Each path below is one point turned by a fixed rotation once a step. After each direction that follows a path, write how fast that rotation turns it, in degrees a step (0 if it stays still).
Each turn is a multiple of 5 degrees from 10 to 175, or 0.
Each row of a path follows its step; steps can be skipped.
Path 1:
step 1: [  3.6 -10.3   1.5  14.3 -20.9  17.9  15.3  21.3  -2.3 -19.5  22.6 -33.6
  -0.8 -51.3  11.4  12.3   4.8  61.9 -48.3 -13.1   1.4  -7.9 -16.9  -3.3
  40.9  17.7   1.0 -33.9   7.0 -50.2  16.2 -17.8  25.4  -8.5  50.2 -15.0
  30.4  -9.2   7.5  13.6  -7.5  -2.1  22.6  -6.8  -8.9 -26.2  10.4  35.7
 -15.4   4.4  22.3  41.8  28.6  -2.1  21.5   3.5  19.1  10.2  -6.0  -0.7
 -27.0  28.3  21.1  13.7 -57.3  -8.5  15.6  15.6  12.8  14.4  -8.6 -46.1
  -2.5  22.5  -5.4   2.9   2.5 -48.2 -33.7  16.0]
step 5: [-17.2  -8.6   7.7  -7.0  15.0 -24.4   9.2   3.4   4.1   3.3 -13.2  -6.9
 -33.8   5.7  -4.6  17.7  50.2  11.4  12.9   3.2   7.7 -19.3  10.7 -15.2
  14.4  10.4 -34.2  20.9 -36.4  25.3 -25.5  48.3  22.5  30.3   3.8  52.5
 -14.2  -4.8  10.8   5.4   5.2   3.3 -25.3  26.6  17.0  14.9  -9.9  -8.7
 -47.8   8.2   1.1  34.1  22.4  26.4 -20.2 -12.5 -39.2  -8.4  46.4  -3.0
  43.1 -12.5  -6.4  38.6  44.1  -7.2  39.7  -6.1  15.5  29.6  21.0  20.2
 -55.9  46.5 -22.6   6.4   6.9   4.9  12.7   0.6]
step 11: [ 11.6 -14.4  -3.7  16.4 -29.3 -17.1 -13.5  28.1  29.8  35.2   7.3 -56.2
  35.0   9.1 -18.6  22.8   7.8  -1.6  -3.4   5.6  -9.9 -21.7 -12.3  10.8
   4.7  18.9 -29.2   8.7 -10.9 -18.4  71.9 -30.3  -3.3 -21.0  -4.5  12.6
 -31.5 -22.7  -7.4  36.7  24.1 -25.2 -26.1  15.8   0.3 -15.5 -27.7  31.3
 -44.9 -27.9 -49.3   1.2   8.5   2.7 -18.2 -21.4  -9.2 -10.6   6.1  16.9
  -8.9  -2.9  41.7  25.1 -19.2  35.2 -26.5  53.6  -0.9  21.3   7.6 -16.8
  -5.1  14.8 -12.1  -2.2 -23.7 -25.1  -5.1  34.1]
step 12: [ -8.5  -4.3 -35.8 -22.7 -34.0   4.0   7.2   4.8  15.3  25.0  -4.7 -26.0
 -19.2  18.7   6.1  -9.6 -21.7  -1.6 -21.8  -7.6 -16.4  17.9  -7.9   2.4
 -44.9  21.9  -9.0  42.2   3.7 -10.4 -48.6  31.9  36.6  39.3  33.4  14.9
 -13.9  29.6 -10.4  23.4  17.1  20.1 -15.0   1.0 -20.0  23.6 -18.1  16.7
 -11.5  15.1  -9.5 -33.2  22.5 -21.2  24.9  -3.1  10.4 -36.8  47.8   7.5
 -34.3 -18.7  19.0  18.6 -63.6 -35.5  -2.6   1.9 -28.4 -30.3 -11.3 -12.8
  21.9  24.6  35.1 -34.4   1.1  22.7 -19.9  -6.3]
step 15: [  8.5  27.2  10.4  -5.2 -32.0 -21.8 -18.4 -33.8  31.8  -3.5 -36.5  31.9
   8.3  14.0   7.2   1.9 -13.6  23.4  47.6   3.3  -1.6  -2.5   7.5  15.2
 -21.4   5.2  23.2  21.8  -8.1   7.6 -66.9  25.5  16.1  36.8 -28.8   1.1
  -8.6   9.9 -32.6  10.7   4.4  14.5  17.7  -8.0   5.2 -33.4  19.6  25.8
  -4.8 -27.1   9.8  -9.9  59.5   2.4 -20.6   7.5 -25.5   1.2 -15.7 -56.3
  39.8 -22.7  -2.2  17.1   1.5  -8.6  10.2   6.7  -1.3  33.8  32.2  23.2
   4.7  -1.6 -30.6  25.2  37.4  31.7 -43.5  10.8]
step 17: [ 36.0 -15.8   1.6  29.0  -4.5  -9.0  11.0  -1.7 -38.1  23.5  58.2  24.5
 -15.1  -8.5  18.0  49.8   7.0   2.2  25.4 -19.5  18.7 -13.4  22.7 -21.7
  24.1 -16.8  -6.0   4.4 -48.6 -38.3   3.7 -24.5  25.1 -44.4   0.4  30.3
  57.6 -24.6  -5.5   2.9 -10.5  42.0 -25.4  13.4  49.3  15.5  26.5   2.1
  -8.2  20.1  -6.9 -28.5  35.0   4.0   7.2  -2.3 -11.4 -39.4 -14.8  11.5
  15.4   4.8  -8.6 -11.4  24.8  42.8  -0.1  -6.1  -5.1 -13.2 -12.7 -35.5
  10.7 -13.7   4.9  31.9  -7.8  -1.8   5.8  28.3]
step 21: [-22.8  13.3 -35.9   2.0 -25.0   2.9  -4.5 -25.9  33.6 -30.1  20.4 -27.6
   8.9  33.8 -40.1  -7.7  -5.0  31.9  13.4   8.5 -25.9  -2.6 -42.9  -6.6
   8.0  15.8  -9.2  12.4  27.7  -2.3  17.4  -3.0  56.4   3.2 -12.6  12.6
 -65.4 -42.1  18.4  20.3  15.9   8.2 -21.9  35.9 -20.8 -15.9 -22.8 -17.4
  -1.3 -29.3  -3.1  -4.4  10.8  15.3  17.6  12.9 -26.0  14.1  44.4  16.5
  -2.0  39.3  -4.9 -15.0  -6.5  -7.1  17.7  -8.2 -19.1   6.7  36.6  -7.7
  62.8  24.3  15.9  22.6  24.7   5.9  23.1  16.1]
step 29: [  7.9 -15.1 -29.1   7.0  14.5  -5.4  -1.6   1.8 -19.1   9.2  -7.5 -36.6
  17.0   8.6  29.4  -3.9  -2.7  36.4  13.7 -15.6  -8.1  14.0  23.6  57.1
 -39.9 -32.3 -43.4   2.8  23.3 -13.4  -6.7 -26.8  -7.9 -33.0  -5.9 -45.1
   7.0 -14.6   8.3   7.2  -2.8  39.4 -15.7  44.1  31.6  -1.4 -17.2  19.4
 -23.0   2.3  -8.9  -6.9 -43.1 -45.9  12.5 -16.3 -22.3 -41.6  10.0  16.2
 -19.6  31.4  13.1 -16.8 -33.1  -2.7 -37.6  28.4 -33.1  31.3 -39.0   5.1
  15.8   4.2 -24.8 -32.5   3.2 -19.4   9.2 -21.1]
step 33: [  6.6 -29.0 -37.4 -36.4 -16.5  -9.9  -6.9   4.8  12.5 -12.1  -7.7 -18.4
   8.6  -1.6 -12.8 -14.3 -10.6  10.0 -69.3 -40.8 -31.3 -22.6  11.5 -21.2
  -9.0 -20.6  34.8  -2.7 -50.8 -19.7 -61.9  -4.2  -2.2  -6.1 -16.1  10.6
  13.9  -9.4 -14.7  34.3  11.3  19.5   9.5  -0.7  22.8 -23.2   9.0 -26.2
  -7.1  22.3  46.1  -2.7  31.2  11.7  10.2  13.8  31.0  19.6  -0.1 -47.3
  14.3  -7.4  10.9  -3.0  14.8  17.7  36.8  13.5   0.4   7.4   8.9  13.1
  24.6  38.2  20.3  -9.5  17.0  -1.7 -13.1  61.7]
Directions:
[ -9.9   0.8  11.2   3.7   1.0   1.8  -0.2  11.5  -8.6  -3.8   1.3   1.7
  -3.1   0.3   2.7   2.5  -6.5   6.2   7.6   9.1   8.3  -2.1   5.9  -2.2
  -5.2  -2.6  -4.8   0.5  -6.5   2.8  -5.8   2.9   2.8  -3.8   5.4  -6.3
   1.2   2.4  10.3  -2.0   5.2   4.0   4.2  -6.3   4.9   2.7   4.2  -8.2
   7.6   3.6   0.4   2.8  -1.2  -4.8  -2.4  -6.7  -9.4 -11.8  -5.8   0.1
   6.0  -7.2  -4.0   4.9   9.1   5.7  -7.2   0.7  -3.0   1.1   8.5   7.3
   0.5   0.2  -2.1   6.6   6.6   2.6  -1.2   0.5]
35
[ -3.1  -4.0   6.5   3.0   1.4   0.9  -8.5  -5.4   4.0  11.2   1.6   0.5
   3.6  -6.7  -2.8   0.1   7.2  -1.1   4.8   5.6   2.0  -4.4  -4.1   7.1
   6.2  -1.7  -0.7  -0.2 -12.2   1.0   1.5  -3.5  10.6  -1.5  -3.1   3.4
  10.6   1.5  -0.1   6.9  17.3  -2.1  -1.6  -4.3   3.1  -1.6  -4.0  -5.1
   4.5   0.1  -1.7   5.9  -0.1  -5.3  -0.4   7.0   6.3  -2.7   1.8  -1.7
  -8.3   7.0   6.8  -2.1   5.2  -5.6   0.1  -7.0  -9.7   1.7  -7.8   6.2
  -3.9   0.1 -10.8  -4.2  -1.3  -0.9   4.6  -6.6]
120
[  0.9   8.7  -3.5   0.3  -8.9  -0.6  -6.7   1.8  -0.1   2.7  -2.0  10.2
   4.4   2.2   2.5  -2.7   1.2   4.4   5.5   5.3  -5.8  -2.6  -3.6  -2.5
  -0.7  -2.3   3.4  -3.9  -6.5   0.3  -8.0  -0.1   3.7   4.5 -11.4  -0.7
  11.1  -4.9   1.5  -7.7  -8.2  -3.7 -12.1   1.5   4.8  -4.7   0.5  -6.6
   3.0  -2.8 -16.2   5.0  -3.2   0.3  -0.2   2.3  -0.5   0.2   2.2  14.2
  -7.2   1.0  -1.7  -3.1  -0.1   0.0  -4.0   4.6   5.0   3.4   9.6  -4.3
   7.6  -2.2   5.6   1.9  -6.5   3.5  -8.7  -1.5]
170
[  0.7   0.1   3.2   2.9 -13.8   3.3   0.6   3.6  -5.8  -0.6  -3.4   6.1
  -1.1   0.8  -6.3   4.6  -4.4  -1.4   2.3  -4.4   0.3  -2.7  -0.2  -2.8
   7.3   3.5   5.1 -12.7   9.4   2.2   6.1   6.8   0.2  -0.1  -2.2  -4.7
   4.4   2.6  -1.4  -1.0  -4.5  -8.9   5.6  -2.5  11.8   4.4 -11.0   5.8
   9.3   1.7   9.7   5.3  -0.2  -0.7  10.5  -3.0   5.2  -2.2   2.9   0.3
   2.7  -4.2  11.4  -5.3  -6.2  -2.4  -0.2  -4.7   6.3  -1.8   3.4   5.8
   4.5  12.6  -4.3   1.9   0.5   1.4   2.7  -7.3]
120
[  2.8   7.3  -6.2  -2.4  -2.7  12.2   8.2  -1.7  -4.8   1.1   3.6 -11.0
   2.4  -7.5   4.8 -11.1  -3.5  -0.8  -1.4  -5.3  -0.6  -4.8  -2.6  -1.5
  -1.9   5.4   4.5   8.2  -5.0  -0.8  -1.8   4.0  -8.1   4.1  -2.8   4.6
  -2.2   4.1  -4.4  -2.7   1.8   0.8   3.4  -3.7   4.7   1.1   5.4  -0.7
   0.8  -4.0 -12.9   3.5   2.7   1.9   1.1  -2.4  -7.9  -7.0  -5.4  -7.6
   2.9   3.8  12.3  -4.6  -6.1  -2.8 -13.7  -4.8   1.0  -2.6   6.4  -5.4
  -1.6  -3.8 -10.0   0.7  -0.4  -5.4   6.1  -6.5]
25
[ -0.2  -6.4  -1.9   0.5  -2.5  -3.5   5.2  11.2  10.1   0.3  -3.4   2.8
   6.7  -4.0   9.3   2.0   2.2  -5.5  -1.3  -2.7  -1.7   1.3  -2.7  -2.9
  -1.7  -4.1   2.2  -2.3   4.8  -0.1  -2.8   5.4   1.4   4.6   1.1   6.5
  -5.9   2.2   7.3   5.2  -4.7  -0.7  -2.7  15.0   0.2  -4.4  -1.3   6.2
   5.4   2.5  -6.9  11.2  -6.6  -1.4  -4.8   5.6  -1.2  -8.9  -1.0  -7.9
   1.9   6.7   4.3   0.6  -2.7  -2.0   2.7 -10.1  -8.7  -2.9   4.3  15.4
  -2.6  -4.7   9.8   5.9  -0.6   4.2   2.3   6.6]
40
